128 stands for zero in the data rows.
Here are some points:
[113 100 126 108 138  78 134 143 138 132 129  92]
[121 130 157 142 155 142 106 139 179 107 126 174]
[114 114 151  96 126 112 139 137 125 103 117  79]
[132 137 121 111 106 153 122 142 125 111 145 107]
[109 141  95 114 139 121 149 152  91 166 173 125]
[125  90 103 105 140 105  99 138 149 155 128 120]
[130 177  66 180 137  88  64  96 172 122  68 192]
[110 149  82 152 118 104 128 147 103 144 143 119]
[146 180  92 119 107 148 130 134  92  85 127 153]
[163 114 177 124 131 164 122  97 143  88 100 150]
[158 173 165 137 124 119  95 171 150 113 115 162]
[132 125 153 103 124 130 137 105 118 121 139 109]
[111 160  99 152 140  90 144 123 146 129  90 167]
[132 151 102 165 125 118 112  72 160 141 100 180]
[129  90 173  82 141 125 155 120 154 111 101  88]
[146  52 132 120 133 135  99  94 127 189 125 101]
[ 95 123  94 113 137 108 126 133 120 147 117 119]
[100 141 120 103  86 118 132 151 108 125 142 108]
[105 147  94 155 152  79 130 122 128 133 117 127]
[110  89 194  44 147 106 154 204 137  83 140  21]
[102 118 117  95 126 104 138 144 138 119 119 100]
[ 97 133 109 113 151 108 131 144 111 150 117 127]
[152 191 163 155 110 177 134 162 112  48 126 163]
[163  29 151 177 161  79  83  57 184 213 141 148]
[109 137  56 163 134 109  86 145 132 196 139 176]
[123 148 116 121 126 167 135 149 111 109  99 116]
[111  87 157  81 162  97 133 155 168 109 116  73]
[149 126 127 118 129 154 100 142 132 115 131 138]
[118 152 172 114 110 155 139 127 126 107 134 149]
[126 135 153  79  63 136 143 122  78 109 161  59]
[130 165  98 152 100 100 125 113 101 128 115 148]
[125 136 123 139 130 129 143  70 136 163 120 140]
[112 144 179  89 125 146 154 131 116  98 128  99]
[120  97  47 120 132  80 118 120 104 176 143 111]
[124 116 131 117 138 150 137 125 125 111 134 110]
[140 144 173 130 144 136 127  99 151 102 114 109]
[116 100  97 110 138  79 148  92 115 206 123 138]
[122 140 119 153 128 114 146 117 121 132 133 143]
[ 93 170 124 115 131 121 171 160  99 122 159 146]
[155 214 146 168  63 129  49 161 156  73 132 128]
[ 89  49 150 117 159  93 158  67 162 184 144  78]
[130 147 155 100 116 137 141 143 108  97 134 132]
[138 158 168 127 140 170 122 112 130 107 125 136]
[114 108  94 117 139 108 147 135 125 153 125  91]
[131 161  73 203 137  75 108 106 152 174 113 227]
[129 138 128 128 133 103 118 138 151 117  79 151]
[131 122 108 133 116 149 120  95 119 132 140 126]
[108  93  97 123 120 109 145 122 104 169 148 108]
[131 132 128 130 138 108 138 133 120 132 140  93]
[142 149 119 100 138 115  89 217 137  99 108 106]
[143 145 135 145 111 145  81 179 162 108 147 151]
[137 105 155 126 131 123 127  92 130 145 135 133]
[132 173 104 201 123 128 124 140 132 118 132 155]
[129  94 166 113 130 136 158 133 115 143 148  88]
[128 158 143 124 112 163 125 140 109  85 115 131]
[124 133 159 131 114 107 166 138 104 159 171 125]
[106 168  87 142 115  91 145 148  97 112 130 137]
[108 130 120 131 137 129 154 111 119 133 131 131]
[108 183  87 148 125 143 162 153 100 110 138 143]
[129 128 169  75 128 156 147 163 101  89 126  79]
[125 173 132 180  86 196 157  84  69 162 189 136]
[ 96  81 114 102 160  45 138 123 167 174 111 115]
[140  82 107 106 121 127 125 119 122 126 136  88]
[123  96 100 128 142 108  98 133 186 161 101 127]
[138 148 119 160 127 116 104 107 151 117 108 157]
[ 80 109  59 137 168  86 146 146 134 169 126 115]
[107  91  94  99 152 104 151 139 126 158 117  60]
[119 226  51 175 128 132 132 200  96 114 137 217]
[125 133 142 134 144 142 148 135 138 103 108 125]
[102 142 147  99 127  93 158 153 114 119 139 120]
[117 100 186  66 146 102 150 190 135  92 137  44]
[121  80 115 120 143 118 131 140 134 152 148 134]
[126 111 134 122 141 123 140 131 120 140 132 120]
[122 215 145 155  92 186 141 112 107  73 118 181]
[109 208 174 116  94 162 181 181  75  59 157  97]
[ 96 109  98 130 157  57 123 193 134 182 141 106]
[174 111 218  77 120 169 131 122 161  47  64  59]
[139  67 231  42 142 137 172 113 168  99  88  56]
[129 147 209 108  83 159 184 135  92  75 157  85]
[132 107 150 106 142 147 150 135 129 105 109 100]
[138  94 133  84 123 116 125 182 122 107 116  86]
[151 128  87 201 142  94  98  41 151 162 111 191]
[158 103 152 142 121 146 107  93 150 143 121 123]
[170 169  76 223 139 161  90  81 139 167 130 249]
[116 130 131 132 135 128 165  90 109 139 146 121]
[130  63 138 102 139 129 130 138 141 140 125  87]
[144 141 129 183 109 159  90  71 140 182 167 194]
[136 107 117 134 131 100 108 144 131 162 149 163]
[125  93 113 112 130  99 122 106 130 131 115  91]
[133 111  95 171 149 113  91 125 164 188 139 174]
[150 100 141 113 152  90 114 120 175 129 106 102]
[125 166  78 175 125  97  84  97 158 126  82 161]
[141 123 146 169 148 132 164  51 127 141 119 154]
[124 103 144 106 153 143 148 143 149 121 152  93]
[167  79 151 156 113 157 102  75 154 159 125 119]
[ 66 120  41 128 167  52 144 140 121 182 134  86]
[125 102 132 141 136 141 128  87 137 170 141 113]
[123 100 130 122 122 112 121 125 148 132 113 100]
[137 212 184 151 134 144 137 135 136  70  95 155]
[ 95 206 135 145 110 182 172 133  91  54  95 181]
[124 151  54 161 146  95 106 176 124 132 122 121]
[128  79 132 118 132 104 122 105 139 142 123 117]
[132 153 157  99 109 148 135 149 113  87 139  93]
[135 143 196 106 123 192 142 169 127  63 131 121]
[121 157  96 159 129 131 100 148 141 147 137 174]
[176 110 187  84 137 190 118 121 137 111 125 111]
[115 109 195 108 109 255 168  84  67 111 194  98]
[141 138 129 162 108 139  99 118 129 119 122 163]
[134 138 119 164 131 131 128 123 133 161 152 144]
[116 150 125 131 123 136 129 111 132 134 128 126]
[154 135 193 148 132 169 106  83 156 122 119 214]
[162 140 192 121  89 255 166  78  95  56 139 125]
[137 106 129 111 124 127  81 159 142 124 103 148]
[125  77 127 113 145 144 122 136 150 156 153  90]
[150 149 165 129  84 251 173  94  91  62 146 138]
[137 145 140 117 138 179 148 163 111  94 144 117]
[ 90 141 135 100 132 119 128 132 130  96  93 102]
[125 153 138 120 128 129 108 141 140 118 121 104]
[134 136 130 127 125 147 111 174 125 113 128 127]
[141  82 133 118 119 156 170  18  99 190 158  76]
[119 136  96 146 125 106 143 156  84 162 147 166]
[125 168 102 147 116 101  79 182 140 132 133 150]
[134  88 112 113 119 103 105  89 141 132  99 101]
[126 139 161 113 121 157 164 119 109 104 133 112]
[133  75  89 192 139  80  93  84 169 219 129 197]
[142  65 153 118 157 136 150  78 137 136 118  72]
[133 132 142 139 105  87 102 152 147 142 144 150]
[ 95 117  91 136 147 159 130 105 115 167 144 136]
[140 162 145 148 100 153 145 102  99 110 150 120]
[135 108  41 159 134  98 126 114 122 195 149 129]
[115 191 181 114 112 130 150 140 113  43  82 148]
[137 164  48 162  88 118 104  88  88 169 161 186]
[129  69 199  93 139 114 169  61 161 111  98  77]
[120  97  96 111 154  90 124 157 171 167 118 110]
[147 127 210 104 135  95 129  81 176 141 102 128]
[165 125 144 155 108 156  86 131 137 120 144 117]
[140  33  86 106 143  90 104 103 143 168 101  74]
[115  60 111 121 171 104 102 128 165 190 138 147]
[112 122  83 154 117 118  97 130 137 145 118 134]
[110 144  53 144 122 110 148 124 108 167 155 149]
[151 119 123 140 120 128 124 138 131 137 136 129]
[147 157 155 124 117 168 122 141 133 101 105 132]
[141 116 179 105 103 147 152 100  93 132 153 104]
[131 109 161  95 128 170 126 108 122  95 114 142]
[111 170  86 126 149 133 142 131 133 131 122 145]
[129 169 133 104 111 172 131 182  93  94 152 121]
[103 138 159 105  88  54 144 176 128  98 114  67]
[137  56 170  74 115 125 141 171 145  98 123  40]
[ 98 136  85 140 136 108 130 161 105 166 151 155]
[124 187  49 165  99 137  93 180  59 161 187 174]
[137 123 139 117 114 126 127 141 129 101 121 111]
24 more points follow, each with its number after it:
[112 168 101 149 168  77 115 168 158 152 130 213] 0
[127 106 134 122 106 128 141 136 125 158 167 103] 1
[138 104 144 126 126 113 139 139 111 154 167 105] 2
[159 122 191 165 125 140 168 101 123 132 134 141] 3
[176 148 196 164  94 193 121  90 123  99 141 123] 4
[131  97 113 148 151 114  95 137 148 158 131 138] 5
[133 172 146 108  87 129 131 171  93  98 142  90] 6
[140 146  52 174 114 124  92 141 123 170 147 194] 7
[121 116 163 105 120 147 142 137 128  98 166  66] 8
[146 157 148 124 101 184 137 135  84 101 139 121] 9
[164 114 197 133 128 115 116  83 165 118 112 122] 10
[ 92 233  73 163 139 132 165 148 106  91 115 181] 11
[105 177  77 152 115  84 150 150  89 121 130 148] 12
[164 115 160 133 130 141 103 119 138 114 119 140] 13
[152  39 103 130 155 122  91  77 146 204 120 102] 14
[114 160 104 147 144 125 125  79 118 133  92 185] 15
[118 131  55 158 133 113  79 106 156 182 130 176] 16
[100 197 100 170 126 162 180 129  90 114 144 144] 17
[115 134 159  70  92 136 158 181 100  76 156  32] 18
[157  91 180 101 131 130 114 182 126 120 145  95] 19
[122  42  98 103 147 102 126  96 150 162 147  73] 20
[117  66 145  94 140 118 128 109 149 152 140  69] 21
[121 131 216 107 138 138 135  84 167  73  83 111] 22
[144 132 198 104 118 219 143  77 120 100 137 103] 23
Which three of these numbered points are nearest to each point below by angle, seen from the average point of the first points? Their numbers follow each, nearest first.
[121 144 111 132 142 129 127  95 120 132 102 166] > 15 16 11
[119  64 148  91 137 123 126 112 151 146 138  65] > 21 20 14
[125  28  93  99 149 101 127  95 155 172 141  73] > 20 21 14
[121 153 132 142 123 143 120  93 108 140 131 198] > 15 7 11
[152  45  98 132 165 126  92  76 150 203 123 124] > 14 20 5
[174 117 141 133 133 148  76 111 145 123 118 150] > 13 10 4
[171 146 151 149 137 148  99 145 179 103 105 162] > 13 10 4
[ 92 162  99 119 130 147 202 121 100 114 143 127] > 17 11 12
[146 192 141 134  87 194 140 146  70  82 154 129] > 9 6 17
[ 76 255  64 178 143 131 174 147 100  93 115 200] > 11 17 12
[144  62 117 159 159 119 108  38 185 173  85 147] > 14 5 20
[128 124 183 117 137 145 135  96 150  98 104 116] > 22 10 23
[134 127 128 133 127  86 138 131 130 151 146 129] > 2 0 1
[122 163 128 158 122 141 110  72 101 147 123 245] > 15 7 16
[141 185 123 141  98 109 112 105 100 137  92 200] > 15 11 7
[128   1  82  98 156 100 118  76 166 190 146  73] > 20 14 21
[167 114 202 142 127 111 117  70 171 120 109 123] > 10 22 13
[127 125 234 103 134 160 141  75 165  66  83 105] > 22 10 23
[ 78 255  61 176 148 132 178 146  90  90 120 193] > 11 17 12
[125 112 134 119 105 135 147 129 118 150 163 106] > 1 2 8
[166 157 161 152  85 167 113 107 126  93 126 167] > 4 13 9
[142  46  97 171 160 110 103   9 188 199  82 159] > 14 5 16
[148 128 136 139 119 148 120 114 111 124 140 139] > 4 9 13
[133 193 113  85  82 156 127 208  75  50 117  96] > 6 18 9
[118 125  64 145 127 112  81 106 160 176 131 163] > 16 7 5
[171 109 203 137 130 119 106  77 175 116 110 123] > 10 13 22
[113 144 151  71  89 142 162 189  87  69 156  35] > 18 6 8
[155 153  79 181 123 126  99 137 107 138 145 201] > 7 16 0
[128 100 116 149 152 115  98 136 149 161 131 141] > 5 16 14
[122  64 149  86 141 123 128 118 150 140 138  54] > 21 20 8
[140  90 109 141 132 133 127 111 142 156 125 122] > 14 20 5
[130 118 151 139 125 100 148 128 115 166 165 141] > 2 1 3
[128 117 150 122 125 128 144 136 115 138 146 100] > 2 1 8
[123 103 138 111 101 128 150 147 124 155 165  96] > 1 2 8
[109 168  98 143 113  86 148 149 106 109 128 137] > 12 11 17
[157 162  87 178 125 138 105 135 107 128 142 199] > 7 11 16
[127 126 189 120 138 142 132  80 157  90  89 122] > 22 10 23
[119 120 119 141 119 146 151  55  87 172 134 179] > 15 3 16
[134 186 130 134  99 133 148 180 101  81 122 102] > 6 9 18
[ 81 151 112 118 141 158 174 136  91 134 169 149] > 17 11 12
[106 125 170  73 106 107 148 156 110  76 107  54] > 18 8 6
[ 91 137  95 128 121  94 153 160  93 132 145 119] > 12 11 17
[113 170 119 143 123 144 137 169 132 108 108 155] > 11 17 12
[ 82  95  25 157 136  73 109  56 137 221 123 158] > 16 14 7
[110 124 115 156 117 155 172   7  56 195 137 215] > 15 3 17
[165  83 185 101 137 137 107 195 122 126 148  96] > 19 2 8
[120  90 128 117 101 117 146 134 126 183 180  99] > 1 2 20
[118  42 150  85 147 117 122 112 160 164 140  50] > 21 20 14
[ 91 111 123 128 132 102 140  64 157 144  96 172] > 15 16 14
[124 124 151 116 126 142 138 127 129 108 154  94] > 8 18 23
[132 139 173 118 119 165 153 130 118  93 148  80] > 8 23 18
[124 122 122 133 141 153 129 105 132 141 120 179] > 15 16 7
[166 165  88 189 114 143 101 127 104 134 144 215] > 7 16 15
[129  81 109 134 154 111 137  95 141 171 119 134] > 14 20 5
[ 99 122 121 143 136  97 133  66 161 141  90 182] > 15 16 0
[169 110 163 152 126 153 113 113 151 111 123 133] > 13 4 10
[168  97 167 158 127 136 130 121 125 167 147  79] > 2 1 3
[153 199 188  92  99 140 144 180 101  44 139 102] > 6 18 9
[150 167 124 142 103 180 131 133  86 107 141 135] > 9 17 4
[110 194 151  92 107 205 144 144  81  59 135 149] > 9 6 17
[108 111 160 100 131 125 135 125 145 135 120  94] > 21 8 22
[122  89 140  97 108 148 132  98 132 129 133  91] > 21 20 8
[139  60 144 126 145 127 112  87 170 166 126 125] > 14 20 21
[ 83 225 120 186 141  98 149 157 114 103 105 214] > 11 12 0
[104 120  67 165 113 111  87 129 150 148 102 136] > 16 7 5
[132 137 110 123 113 173 107 145 100 102 127 118] > 9 6 18
[126 141 192 154 108 125 144 109 142 111 132 145] > 3 4 10
[129  92 118 135 178 109 101 159 176 171 122 153] > 5 0 16
[ 90 166  89 131 135 144 189 122  99 120 143 140] > 17 11 12
[120 165 134 134 131 107 140 128 136  90 120 159] > 11 0 12
[136  99 200  66 134 138 165 117 162 103  92  84] > 22 10 8
[108 175  90 145 112  95 139 154 104 109 132 139] > 12 11 17
[105 122 116 132 140 153 149 124 114 143 154 147] > 17 7 11
[176 224  98 193 117 161 107 142 117  78 109 218] > 11 15 17
[155  96 182 101 142 142 112 185 127 113 144  99] > 19 8 18
[135 172 134 177 108 160 141 102 100 122 148 186] > 17 11 15
[143 172 126 196 132 143 107  95 141 136 105 199] > 15 7 16
[164 158  82 186 118 144  99 131 105 142 143 218] > 7 16 15
[169 176 187 147 135 153 133 128 116 108 138 105] > 4 9 23
[ 98 142 127 139 149  93 115 143 153 152 122 192] > 0 16 15
[124  98 127 126 168 115 114 159 167 151 122 136] > 5 0 14
[105  84  93 138 131 105 141  99 122 173 141  87] > 20 14 21
[147  63 114 120 133 123 118  72 127 168 145 145] > 14 20 5
[116 129 112 135 100 159 165 142  98 147 154  77] > 1 18 8
[146 140  90 179 115 169 116   2  71 190 142 234] > 15 7 16
[166 101 172  60 106 179 132 104  86  97 126  95] > 23 9 8
[134 111 145 109 125 151 141 104 119 120 146  70] > 8 23 21
[111 172 117 160 125 139 108  82 103 158 126 255] > 15 7 16
[152  94 123 153 117 151 100  66 139 158 126 139] > 14 16 13
[155  66  88 169 158 102  93 123 174 165 128 158] > 5 14 16
[104 138  87 139 133 106 146 130  90 142 133 134] > 12 11 17
[121 148 155 134 131 140 145 122 128 103 106 136] > 22 23 4
[119 124 115 137 108 135 150 120  94 151 160 121] > 1 2 17
[132  93 119 132 131 129 119 117 140 150 132 132] > 14 5 20
[129 111 143 134 127 114 132 138 136 133 135 108] > 2 19 21
[139 154 173 172 118 125 143 124 131 116 159 167] > 3 4 17
[136 151  38 188 115 105  86 144 121 182 144 206] > 7 16 0
[141 102 165  98 106 162 131 129 122 134 159  85] > 8 1 19
[153 137 163 145 126 159 132 118 121  98 116 101] > 4 23 9
[149  92 179 109 138 137 115 173 124 118 145  98] > 19 8 18
[126 127 144 124 140 164 134 117 133 135 152 150] > 23 4 3
[ 94 151 149 155 176 101 121 161 182 135 119 165] > 0 5 11
[123 124 117 137 148 109 108 177 161 145 123 177] > 0 5 7
[154  63 180 105 133 122 135 116 148 138 130   6] > 21 8 20
[113 130  28 180 146  51 107  66 167 193  75 215] > 16 15 7
[167  68 190 176 145 122 115  32 175 158 125 153] > 10 3 13
[129 131  76 178 124  83 111  81 135 182 112 173] > 16 7 15
[120  91 142 104 124 122 147 155 109 164 184  90] > 2 1 21
[142 143 100 131 129 142 115 113 131 120 110 159] > 15 7 16
[120  63  98 105 132 100 115 151 111 166 149  99] > 20 21 2
[140  99 134 114 101 109 106 139 134 150 162  69] > 1 2 21
[ 88 102  80  80  96 123 122 190 119 161 193  51] > 1 18 2
[166 111 184 108 132 150 115 114 157  79  74  93] > 22 10 13
[138 148 101 173 144  75 106  85 158 128  75 185] > 15 16 0
[172 114 170 154 130 158 110 113 146 111 122 134] > 13 4 10
[151 128 151 136 130  72 145  91 139 140 126 104] > 10 3 21
[125 120 131 129 133 129 156  97 114 141 152 109] > 2 1 20
[123  81 138 140 148 150 140  77 139 163 139 138] > 14 20 21
[157 133 113 168 128 128 113 143 110 134 144 183] > 7 0 16
[181  99 146 111 121 158 100 152  93 118 139 168] > 13 19 9
[129 148 144 134 125 121 132 173 111 113 151 136] > 6 12 19
[138 196 152 120  96 170 108 192 135  47 125  88] > 6 9 18
[100 112  88 124 130 100 139 171  92 187 141 119] > 2 1 12
[143 100 190  65  99 174 139 147 115 117 166  50] > 8 18 19
[133 104 130  96 151  98 122 186 129 123 130  99] > 19 18 21
[108 140 166 159 150  69 154 153 187 105 111 172] > 0 22 10
[138 164 128 119  59 226 151 143  23  88 214  80] > 9 6 18
[107 175 124 132 122 110 150 121 134 111  98 134] > 11 12 15
[143 142 100 163 115 168  77 212 125 140 170 159] > 7 0 5
[117 167 130 171 141 104 135  89 141 168 112 220] > 15 0 16
[134 100 140  90 154  90 122 205 138 119 133  90] > 19 18 21
[126 148 154 134 161 157 168 143 136  81  94 133] > 22 11 23
[ 83 151  51 152 136  96 160 132  69 155 132 141] > 12 11 17
[143 149 124 135 131 137 114 115 135 127 116 187] > 15 0 7
[118 107 138 111 137 108 161 130 116 137 138  96] > 2 21 20
[132  88 172 139 134 157 183  84 102 184 175 136] > 3 2 1
[ 90  80  29 162 140  69  96  53 147 236 122 152] > 16 14 5
[ 85 134 104  81 117 132 166 188  90  89 138  58] > 18 6 8
[140  88 140  61 172  65 119 247 134 114 135  65] > 19 18 2
[131  75 170 143 146 142 175  98 117 188 173 134] > 2 3 1
[110 173 126 143 118 149 141 171 133 103 109 147] > 11 17 12
[111 105 156 124 106 117 185 147 118 106 139 213] > 3 0 11
[ 96  72 202  99 128 108 156 130 174 151 145 113] > 21 19 1
[158 167  50 221 111 130  99 124 115 147 108 229] > 7 16 15
[110 110  86 140  96 127 166 135  64 173 189 106] > 1 2 12
[133 102 150 123 120 104 141  91 140 135 122 146] > 10 3 22
[189 150 110 204 122 117  72 152 123 144 148 153] > 7 16 5
[162 147 173 106 115 144  96 126 136  91 108 142] > 13 22 4
[114 137  62 150 120 122 111 139 109 166 153 174] > 7 16 12
[147 151 107 151  99 119  82 187 126 135 151 176] > 7 0 16
[162  71 176 182 148 111 107  32 178 167 118 161] > 10 14 13
[146 106  84 127 153 168 112 100 101 149 115 110] > 14 20 16
[132 106 186  75 136 125 168 118 148 110  94  85] > 22 21 8
[118 161 141 111 112 109 146 157 106 103 146 106] > 6 18 8
[129 185 138 179  93 175 146 108  78 107 163 185] > 17 9 11
[166  79  85 195 170  32  87 206 169 227 174 167] > 5 0 7
[114 134  74 171 158  69 112  98 145 172  97 187] > 16 0 15
[121  80 133 143 144 152 141  73 137 167 137 145] > 14 20 3
[122 138  97 141 122 117 122  91 128 148 109 167] > 15 16 7
[135 185 133 162  95 129 124 156 107  76 134 122] > 6 9 11
[104 200 154  86 102 214 157 152  71  53 144 146] > 9 6 17
[173 196 198 133 109 154 135  95 116  57 100 168] > 4 22 9
[ 78 172  54 167  98  88 153 167  59 153 170 107] > 12 17 11
[132 178 123 144 140 129 135 172  96 102 122  94] > 6 11 17
[134  91 104 113 123 132 127 115 121 131 139  99] > 20 21 14
[125 110 170  86 124 125 105 153 140 108 131  96] > 19 8 18
[134  77  39 161 127  92 120 105 124 216 133 148] > 16 14 7
[163 126 209 112 139 226 146 114 123 114 143 147] > 23 4 9
[132 127 138 126 124 107  90 216 131 114 134 128] > 19 6 0
[123 160 114 150 144 101 131 161 163 129 100 150] > 0 11 12
[122 118 155 130 116 133 129  88 131 140 144 141] > 3 10 23
[107  60  26  98 135  54 121 128  94 205 158  86] > 20 14 2
[106  83  95  96 147 110 110 140 130 158 130 109] > 20 21 14
[149 208 164 168 108 169 135 101 141  84 141 186] > 4 17 11
[122 114 145 121  99 168 139 109 130  86 118 103] > 23 8 4
[122 174 133 164 136 172 147 118 107 115 131 173] > 17 11 15
[112 195 133 132  98 164 163 105  53 108 148 167] > 17 9 11
[113  94  94 119 144 111 151 112 111 178 151 104] > 20 14 1
[106 205 166 119 136 144 154 141 135  60 102 163] > 11 22 17
[ 84 134 113 124 145 139 173  96 109 133 127 136] > 17 15 11
[154  77 209  69 105 153 135 106 134 100 132  35] > 8 21 23
[132 155 120 167 130 134 122 107 153 126 116 172] > 15 7 0
[136  89 155 105 117 100 129 130 134 121 126  67] > 21 19 8
[126 145 107 164 140 125 132 151 133 113 108 133] > 11 12 0
[142 125 151 103 113 168 149 105 101 102 151  54] > 8 18 23
[125 103 114 137 168 109 105 162 169 160 124 150] > 5 0 16
[126  67  90 122 154  70 104 154 169 171 125 146] > 5 14 20
[ 89 141 147 146 173 101 129 161 182 139 123 146] > 0 5 16
[119 114 130  71  97 121 134 183 117  95 140  80] > 18 6 8
[136 102 117 134 131 112 119 104 143 154 120 138] > 14 5 16
[ 89 161  64 159 110 103 136 152  87 157 155 128] > 12 7 17
[127 115  89 162 141 118 100 126 155 185 144 170] > 16 5 7
[129 158 135 119 118 133 111 111 126  86  81 172] > 15 11 22
[128 170  91 151 104 105 139 120  95 115 112 137] > 12 11 17
[108  55 152  95 117 114 132  92 154 168 130  91] > 21 20 14
[ 98 185 126 127 130 110 141 162 129 104 135 150] > 11 12 0
[126 127  71 118  95 175  94 137  76 161 172 137] > 7 16 9
[132  80 194  64 130 169 118 152 161  91 139  37] > 8 19 18
[123  73 113 129 163 113 101 132 158 179 140 151] > 5 14 16
[181 213 214 130 104 167 129 101 116  51  92 188] > 4 9 13
[139  95 176  75 122 189 125 112 116  71 115 141] > 23 22 13
[142 141 134 126 107 115  95 103 150 112 120 115] > 10 13 22
[122 151 115 137 138  94 131 145 123 123 117 104] > 12 11 6
[121 116 102 119 104 108 115 156 107 153 151  86] > 1 2 18
[121  99  80 140 120 134 120  78 142 164 118 154] > 16 14 7
[145 149 171 139 142 145 125 101 145 101 108 120] > 22 10 4
[195 170 130 212  79 153  86  88 144 112 124 183] > 4 13 7
[105 105 118 101 134 132 136 126 110 158 149 114] > 1 20 21
[116 128 144  92 115 159 146 104 115 104 115  94] > 23 8 18
[163 172 182 147 108 251 111  46 128  78 102 200] > 4 23 13
[113 185 140 102 109 190 143 151  87  71 141 145] > 9 6 17
[136  93 123 119 132 111  79 153 152 138  94 156] > 5 16 13
[124 161 101 165 132  86 116 187 130 135 116 180] > 0 12 7
[118  85 137  97 112 139 127 103 138 131 131  86] > 21 20 8
[133  65 203  92 137 159 155 136 133 111 130  53] > 8 19 21
[123 158 111 134 112 125 136 158 143 103 114 142] > 11 12 0
[133 174 128 187 115 128 111 104 144 128 114 204] > 15 7 0
[130 151 147 138 113 142 143 126 100 114 133 117] > 9 6 4
[130 189 126 132 121 127 124 163 100  96 134 149] > 11 6 12
[134 170 121 135 106 147  89 102 114 102 105 160] > 15 11 4
[138  87 156 129 127  91 138  77 143 146 122 142] > 10 14 3
[131 163 100 139 107 106 136 114 103 125 114 137] > 12 11 15
[120 113 141 121  88 169 149  99 132  86 128  96] > 23 8 4
[135 132 156 108 119 135 138 114 114 116 141 122] > 23 9 8
[137 177 129 184 104 164 144 108  86 116 155 202] > 17 11 15
[125 187 130 170 127  85 133 141 172 127 111 198] > 0 11 15
[122 125 170 112 116 212 150 111  89 115 168 104] > 23 9 8
[140 152 100 151 128 134 119 122 136 130 128 162] > 7 16 15
[148 139 133 166  96 157  96  96 133 112 114 168] > 4 13 15
[128 142  96 181 128 113 101  39 169 154  92 198] > 15 16 7
[110 162 253  98 127 209 234  66 108  38 113 140] > 23 22 3
[ 93 142  88 110 142  93 114 157 147 122  91 166] > 0 12 11
[110  71 140 107 138 107 159 123 141 151 130  73] > 21 20 1
[141 149  77 159 106 131 108  88 100 161 148 179] > 7 16 15
[148  94 130 126 147 194 120 125 107 151 153  99] > 23 14 1
[103  76  86 112 102  79 129  73 131 181 137  49] > 20 21 14
[ 95 120 146 111 133 115 173 105 112 124 135 102] > 8 18 21
[138 111 155 102 125 164 119 123 123  99 120 141] > 23 13 22
[133 147 100 178 155  47 102  80 170 131  56 192] > 15 0 16
[157 106 143 139 128 126  98 158 128 134 143 127] > 19 13 5
[119  78  74 133 153  57  97 166 185 173 123 159] > 5 16 0
[125 151 144 144 118 131 139 190  94 133 174 116] > 6 2 18
[137  69 157  87 153 179 144 163 137 113 128 106] > 19 8 21
[130 153 123 116  81 194 151 143  60 105 189  98] > 9 6 18
[118 120 102 127 136 119 127 128 125 147 130 127] > 16 5 7
[130  81 185  70 130 148 115 160 161 100 135  31] > 8 19 18
[127  91 151 100 117 104 134  80 142 144 122  78] > 21 20 14
[155 140 150 152 123 144  83 113 162 126 103 199] > 13 15 10
[169 128 183 127 128 182 140 140 128 115 139 150] > 4 23 13
[143 115 141 155 129  96 147 125  97 134 145 180] > 3 0 7
[144 160 143 158  97 158 147  89  97 116 146 124] > 4 9 17
[142 158 140 135 116 152 137 146 112 103 123 136] > 9 6 17
[132 164 106 199 149  87 121 172 134 154 143 221] > 0 7 16
[123 181 127 135 102 151 142 108  78 113 140 163] > 17 9 11
[122 121 103 139 101 126 157 122  83 165 174 118] > 1 2 12
[138 124  74 104 121 114  91 110 142 123  81 131] > 16 15 14
[120  74 143 102 141  94 122 140 161 145 136  78] > 21 20 19
[128 161 148 149 133 208 193  36 103  81  89 150] > 23 4 17
[137 111  80 189 135 100 118  88 129 179 133 157] > 16 7 5
[112 154 180  99 139 135 203 103 119  63 105  84] > 22 18 8
[100  99  86 110 140 115 127 143 123 157 137 123] > 20 5 14
[113  95 139  98 141 116 136 144 132 121 127  79] > 21 8 18
[145  84 161 137 131  89 140  72 138 150 124 167] > 10 3 14
[116 106 119  67  97 119 133 188 111 111 147  82] > 18 6 19
[142 131 147 110 136 100 138 208 120 117 158 119] > 19 6 18
[134 159 154 136 123 115 128 194 125  94 143 144] > 6 19 11
[163 134 188  93 114 141  90 130 133  90 113 133] > 13 22 10
[112  98 136  99 143 115 133 144 131 122 134  86] > 21 8 18
[133 158 123 126 133 106 143  94  99 112 110 135] > 15 11 12
[129 130 145 119 125 124 106 190 131 115 131 123] > 19 6 18
[172  19  62 202 189  72  84 110 218 197 133 158] > 5 14 16
[165 143  71 210 115 125  93 113 121 160 111 208] > 7 16 15
[116 120 137 151 122 167 142  93  89 158 156 160] > 3 17 4
[143 182 101 154 123 144 129 129 107 116 116 185] > 11 15 17
[118 154 137 128 117 176 147 117  89 118 155 126] > 9 17 23
[148 127 160 132 124 158 133 118 119 101 123  97] > 23 4 9
[ 99 140 171  74 123 148 146 198 140  54 113  58] > 18 8 6
[128 146  72 145 132  92 111 182 118 127 123 105] > 12 7 0
[ 93 166  95 110  95 151 155 102  78 119 139  87] > 17 9 6
[137 220 108 158 111 151 127 143  98 105 143 191] > 11 17 12
[166 119 199 112 135 185 144 148 134 121 143 142] > 23 4 13
